Each row has a name. Each question is about the rows just above it. Places in a row count from 1.

Columns, left to right: K Q N Z D V F S
[130 114 121 206 105 127 142 119] = nus
[130 114 120 206 105 127 102 119] = Vipid
[130 114 121 206 106 127 142 119] = dulok
Right after [120] comes -> [206]
key -> tag
[103] -> K_991
[130] -> K_130
[206] -> K_141
[142] -> K_579
[141] -> K_701
[102] -> K_318
Join Vipid by its entry at place 7: -> K_318
The entry that follows [106]: -> [127]

Columns, left to right: E X J L Y B
[115 189 229 132  36 206] : furi
[ 30 161  43  25 218  42] : Tupum
[179 142 191 206  40 162] : kenul
key -> tag
[179] -> K_528
[114] -> K_476
[30] -> K_535
[115] -> K_178
[206] -> K_487
[29] -> K_190
Join furi by its entry at place 1: -> K_178
Which column holds [132  25] top down? -> L
Which row holds [ 30 161  43  25 218  42]? -> Tupum
Right after [161] comes -> [43]
Whose row is [179 142 191 206  40 162]? -> kenul
Whose row is [115 189 229 132  36 206]? -> furi
Right after [25] comes -> [218]

Columns, left to right: T U M P H C A R W G
[172 181 150  43  75  97 155 150  93 149] : Gos
[172 181 150  43  75  97  83 114 188  79] : vubi
[171 181 150  43  75 135 116 181 121  91] : Robi
[172 181 150  43  75 156 116 181 121  91] : figed
What comes right after [155] in the named rows? -> [150]
tags:
[187] -> K_848
[188] -> K_669
[171] -> K_252
[93] -> K_149
[172] -> K_412
[181] -> K_703
The tag of vubi, keyed by place 9: -> K_669
Which row holds [172 181 150  43  75  97 155 150  93 149]? -> Gos
[172 181 150  43  75 156 116 181 121  91] is in which row? -> figed
Which column holds this, read top down? [ 97 135 156] -> C
Which column holds [135 156] top down? -> C
[171 181 150  43  75 135 116 181 121  91] is in which row? -> Robi

Columns, left to right: sudez rogo gopuv Zaf mer Safaf bav
[127 138 123 129 125 136 133] = mun
[142 100 135 156 129 134 118] = dagi
[125 125 130 132 128 131 124] = bas
[127 132 125 129 129 133 133] = Litan
[127 125 129 127 126 129 126] = rarid
[124 133 127 126 128 129 126] = Mur
[171 115 144 134 129  98 121] = lev
[155 180 112  87 169  43  93] = nabi
[147  98 135 158 133 134 119] = golis
[136 151 121 107 148  86 113] = mos
[154  89 141 170 131 136 121] = pim
[121 145 132 130 118 144 140] = Paral
tags:
[129] -> K_119
[98] -> K_676
[149] -> K_475
[130] -> K_75
[148] -> K_521
[128] -> K_725
The tag of lev, keyed by place 5: -> K_119
[112 135 121 141 132] is in which column, read top down? -> gopuv
Whose row is [136 151 121 107 148  86 113]? -> mos

Columns, left to right: Limi zubuf musus Guv
[204 131 113 174] -> Nizuz
[139 129 125 134] -> sidiv
[196 130 118 174] -> lofip
[152 131 125 144] -> fivek
[ 32  99 138  54] -> Kif
[ 70 116 138  84] -> dez
The entry that follows [204]: -> [131]
tags:
[114] -> K_514
[113] -> K_717
[125] -> K_28
[131] -> K_303
[112] -> K_87
[138] -> K_406
Look up the entry of Nizuz at place 3 in the table: -> K_717
Which column holds this, read top down? [113 125 118] -> musus

Columns, left to right: gevem Ziro remoz Vuvo Pes rano vib musen Sev
[118 104  93 109 145 140 131 223 188] : gim
[ 88 163 172 192 159  78 104 106  63] : sif
[118 104  93 109 145 140 137 212  34] : Lipa
[129 129 100 149 170  46  96  96  57] : lin
Which column holds this, read top down? [ 78 140  46] -> rano
key -> tag
[87] -> K_206
[47] -> K_723
[88] -> K_111
[78] -> K_68
[77] -> K_719
[46] -> K_576
Join sif by its entry at place 6: -> K_68
[223 106] is in which column, read top down? -> musen

Columns, left to right: pevud penif vene tebe Mami Dof
[132 124 125  82 221 178]  foted
[155 103  83 168  51  86]  zuso
[144 111 107 109 177 150]  Guref
[155 103  83 168 168 178]  Vikap
[147 109 102 113 169 146]  losek
Table of tags by key:
[178] -> K_490
[86] -> K_786
[82] -> K_20
Join foted by its entry at place 6: -> K_490
The entry that follows [113]: -> [169]
Whose row is [144 111 107 109 177 150]? -> Guref
Right after [177] comes -> [150]
[147 109 102 113 169 146] is in which row? -> losek
Which column holds this, read top down? [ 83 107  83 102] -> vene

Columns, left to right: Livut rir Sezem zir lopop pek vaneb Bipa gis
[175 132 133 155  75 144 177 156 185]  rotu
[115 157 106 149 113  70  86 113 210]  Navep
[ 25 103 102  75 104 148 124 130 152]  mepa
[179 120 126 158  81 100 105 151  49]  nefi
[185 210 152] is in which column, read top down? -> gis
[115  25] is in which column, read top down? -> Livut
tags:
[50] -> K_809
[186] -> K_824
[49] -> K_258
[152] -> K_459
[185] -> K_200
[153] -> K_332
The tag of rotu, keyed by place 9: -> K_200
Whose row is [115 157 106 149 113  70  86 113 210]? -> Navep
Right after [105] comes -> [151]
Which column holds [130 151] top down? -> Bipa

Columns, left to right: mazo Nok duge mev tagu Gef seto rali
[ 76 129 213 105  62 183 188 123] = bab
[125 131 126 120 119 116 138 122] = Posem
[108 123 138 113 117 127 127 127] = duro
[126 125 133 130 149 119 130 119] = dituk
[134 130 134 114 127 123 127 120] = gime
[124 120 133 140 121 113 132 132] = zaru
[117 147 136 141 152 128 137 121] = Belur
[182 116 131 145  95  89 139 168] = bofi
The entry that follows [95]: -> [89]
[130 127] is in which column, read top down? -> seto
The entry that follows [139]: -> [168]
key -> tag
[119] -> K_352
[134] -> K_427
[120] -> K_976
Look up the entry of gime at place 8 in the table: -> K_976
[123 125 130 120 147 116] is in which column, read top down? -> Nok
Which column holds [134 124 117] top down? -> mazo
What comes right after [89] in the named rows? -> [139]

Columns, left to right: nalit monir niro fati
[203 147  71 157] -> gov
[230  33  70 174] -> fom
[112  72 202 132] -> buke
Right after [71] comes -> [157]
key -> tag
[72] -> K_810
[147] -> K_416
[157] -> K_264
The tag of gov, keyed by place 2: -> K_416
What comes right after [112] in the named rows? -> [72]
[203 230] is in which column, read top down? -> nalit

Columns, left to right: toti murep Nanaz Mogob
[214 141 130 172] = Ribim
[126 147 223 159] = Ket
[128 192 191 175] = puge
[142 148 222 156] = gam
[128 135 217 176] = zegev
Right after [141] comes -> [130]
What comes right after [147] in the named rows? -> [223]
What comes right after [126] in the named rows? -> [147]
Table of tags by key:
[141] -> K_27
[130] -> K_637
[217] -> K_559
[191] -> K_729
Look up the entry of Ribim at place 3 in the table: -> K_637
Right after [191] comes -> [175]
Whose row is [128 135 217 176]? -> zegev
Which column holds this, read top down? [159 175] -> Mogob

Columns, left to right: dul tal Loma Tokas salo duso Siz
[166 127 116 153 134 107 108] = kopeg
[128 129 127 130 128 131 126] = Vapa
[159 194 119 144 131 110 115] = kana
[166 214 113 159 138 102 120] = Bal
[127 140 135 128 120 131 123] = bivo
[126 130 126 126 128 129 129] = Lepo
Right after [102] comes -> [120]
Right after [119] comes -> [144]
[130 144 159] is in which column, read top down? -> Tokas
Table of tags by key:
[145] -> K_922
[109] -> K_905
[144] -> K_599
[110] -> K_675
[131] -> K_45
Join kana by its entry at place 6: -> K_675

Columns, left to right: gel rorav nimup suvuf nam
[128 117 193 132 128] = dodor
[122 225 226 126 130] = Kuza
[122 133 226 133 123] = Nodib
Right after [193] comes -> [132]
What comes right after [132] in the named rows? -> [128]
The entry that follows [117]: -> [193]

Columns, left to right: tefu Gezof fizu loz divi rar dod
[157  86  82 160 114 100 157]  zov
[115 157 148 100 138 155 100]  tori
[136 115  99 100 164 169  85]  mifiv
[138 122 114 141 111 114 142]  Ruz
[169  67  76 212  44  38 226]  Vefa
[137 117 117 117 145 144 111]  lezir
[165  75  75 201  54  49 214]  Tel
[124 141 130 112 144 145 108]  kudeg
[148 105 101 121 160 141 111]  Sila
[119 150 131  88 147 174  81]  Fosez
[ 75 141] is in which column, read top down? -> Gezof
Which column holds this, read top down? [155 169 114  38 144  49] -> rar
tags:
[141] -> K_89
[115] -> K_202
[142] -> K_689
[116] -> K_601
[105] -> K_566
[100] -> K_37
Join mifiv by its entry at place 2: -> K_202
[119 150 131  88 147 174  81] is in which row? -> Fosez
What comes right after [137] in the named rows? -> [117]

Columns, left to right: Nulur turi nupun Sabav vupom garib Voli
[120 148 144 113 132 136 155] = dol
[121 148 140 113 129 136 153] = rupuf
[ 92 213 163  51 145 139 213] = fabaz
[ 98 184 173  79 137 151 211] = nivu
[122 140 134 119 129 129 138] = Kem
[112 160 142  98 132 131 164] = kenu
[115 146 149 113 129 139 164] = bubub
Right after [134] comes -> [119]
key -> tag
[164] -> K_846
[139] -> K_624
[153] -> K_285
[213] -> K_966
Look up the entry of fabaz at place 7 in the table: -> K_966
Whose row is [112 160 142  98 132 131 164]? -> kenu
The row with [ 98 184 173  79 137 151 211] is -> nivu
[120 121  92  98 122] is in which column, read top down? -> Nulur
What comes right after [160] in the named rows? -> [142]
[ 79 119] is in which column, read top down? -> Sabav

Columns, left to right: Gib napu zud bulep Gir sebep nifel Gudel Mabag
[182  78 165 105 128  81 216 151 115] : lifo
[189 109 160 127  93 122 153 130 100] : Kof
[126 109  92 127  93 122 153 108 100] : kat
The entry that follows [78]: -> [165]
Right after [128] comes -> [81]
What comes right after [182] in the named rows? -> [78]
tags:
[216] -> K_549
[153] -> K_544
[126] -> K_100
The tag of kat, keyed by place 7: -> K_544
[182  78 165 105 128  81 216 151 115] is in which row? -> lifo
Which column holds this, read top down? [ 81 122] -> sebep

Columns, left to right: Deda sofeb lel Dagif mov
[195 188 159  89  86] -> zis
[232 200 184 170  85] -> Moti
[232 200 184 170 101] -> muka
[ 25 181 108 137  63] -> bemaz
[151 153 182 176 231] -> kopot
[104  93 214 211 164] -> sedo
[136  67  72 149 212] -> Lil
tags:
[164] -> K_666
[170] -> K_916
[85] -> K_175
Join Moti by its entry at place 5: -> K_175
Whose row is [ 25 181 108 137  63]? -> bemaz
What comes right after [153] in the named rows? -> [182]
Which column holds this, read top down? [200 200] -> sofeb
Right after [137] comes -> [63]

Columns, left to right: Liro viz Fatik kepa lagu
[133 143 132 130 116] -> Rupe
[138 177 119  86 117] -> gise
[134 194 105  64 107] -> posiv
[120 107 110 108 106] -> sili
[168 219 140 108 109] -> git
[129 137 125 119 125] -> Zemek
[121 158 108 100 106] -> duf
[104 184  86  88  63] -> kofe
Right after [143] comes -> [132]
[117 107 106 109 125 106  63] is in which column, read top down? -> lagu
[107 106 109 125 106  63] is in which column, read top down? -> lagu
Right after [104] comes -> [184]
The entry that follows [133]: -> [143]
[107 219 137 158] is in which column, read top down? -> viz

Columns, left to right: lunu boza zafen faz
[ 96 208 161 101]  gozi
[122 133  28 216]  ratel
[136 208 161 101]  Ditu
[ 96 220 161 101]  gagu
[ 96 220 161 101] is in which row? -> gagu
The entry that follows [220]: -> [161]
Which column holds this, read top down? [ 28 161] -> zafen
Which column holds [208 220] top down? -> boza
tags:
[100] -> K_196
[208] -> K_947
[207] -> K_304
[209] -> K_643
[101] -> K_53
[133] -> K_123
[134] -> K_256
Join Ditu by its entry at place 2: -> K_947

Columns, left to right: rebi nimol Daba Reni Tir pagor zugi gapi Roka
[223  70 179  75 203 113  99 190 223]  siki
[ 89  97 216 123  43  98  90 115 107]  losi
[ 59 162 102  95 186  71 167 118 191]  nuf
[157 164 116  66 123  90  67  88 105]  sotar
Table of tags by key:
[66] -> K_374
[67] -> K_485
[95] -> K_807
[116] -> K_79
[94] -> K_132
[115] -> K_873
Look up the entry of sotar at place 4 in the table: -> K_374
[ 59 162 102  95 186  71 167 118 191] is in which row? -> nuf
Which column holds [70 97] top down? -> nimol

Columns, left to right: vimon tur fibe loruf Nuz Zif megi Tepu zubul Kod
[128 132 136 121 124 112 133 143 138 121] -> rifi
[183 109  63 165  36 100 189 129 130 129] -> kizom
[119 131 122 120 126 125 136 131 117 133] -> rupi
key -> tag
[132] -> K_265
[133] -> K_168
[136] -> K_191
[135] -> K_997
[122] -> K_569
[121] -> K_650
The tag of rupi, keyed by place 7: -> K_191
Which row holds [119 131 122 120 126 125 136 131 117 133]? -> rupi
Whose row is [183 109  63 165  36 100 189 129 130 129]? -> kizom
Which column holds [121 165] top down? -> loruf

Columns, left to right: zuduz zad bebul Mezi Sada vava
[121  52 118 132 130 140] : vamu
[224 115 155  86 203 154] : diri
[195 104 168  96 138 164] : Savuv
[121  52 118 195 130 140] : mada
Which column holds this, read top down? [104  52] -> zad
key -> tag
[131] -> K_561
[97] -> K_338
[139] -> K_121
[96] -> K_527
[132] -> K_677
[138] -> K_128
Join Savuv by its entry at place 4: -> K_527
Which column holds [164 140] top down? -> vava
Which row holds [121  52 118 195 130 140]? -> mada
Which column holds this, read top down? [195 121] -> zuduz
The entry that follows [115]: -> [155]

Columns, left to right: biti Pizu Zaguz Giba
[ 42 110 156 143] -> tesi
[170 165 216 195] -> Zomi
[114 107  70  84] -> bug
[ 42 110 174 155] -> venod
[243 154  96 112] -> Fet
[ 29 119 201 175] -> pesov
tags:
[96] -> K_964
[200] -> K_83
[174] -> K_276
[201] -> K_34
[202] -> K_55
[156] -> K_367
The tag of pesov, keyed by place 3: -> K_34
Where do [243 154  96 112] appear? -> Fet
Which row holds [ 42 110 174 155]? -> venod
Which row holds [ 29 119 201 175]? -> pesov

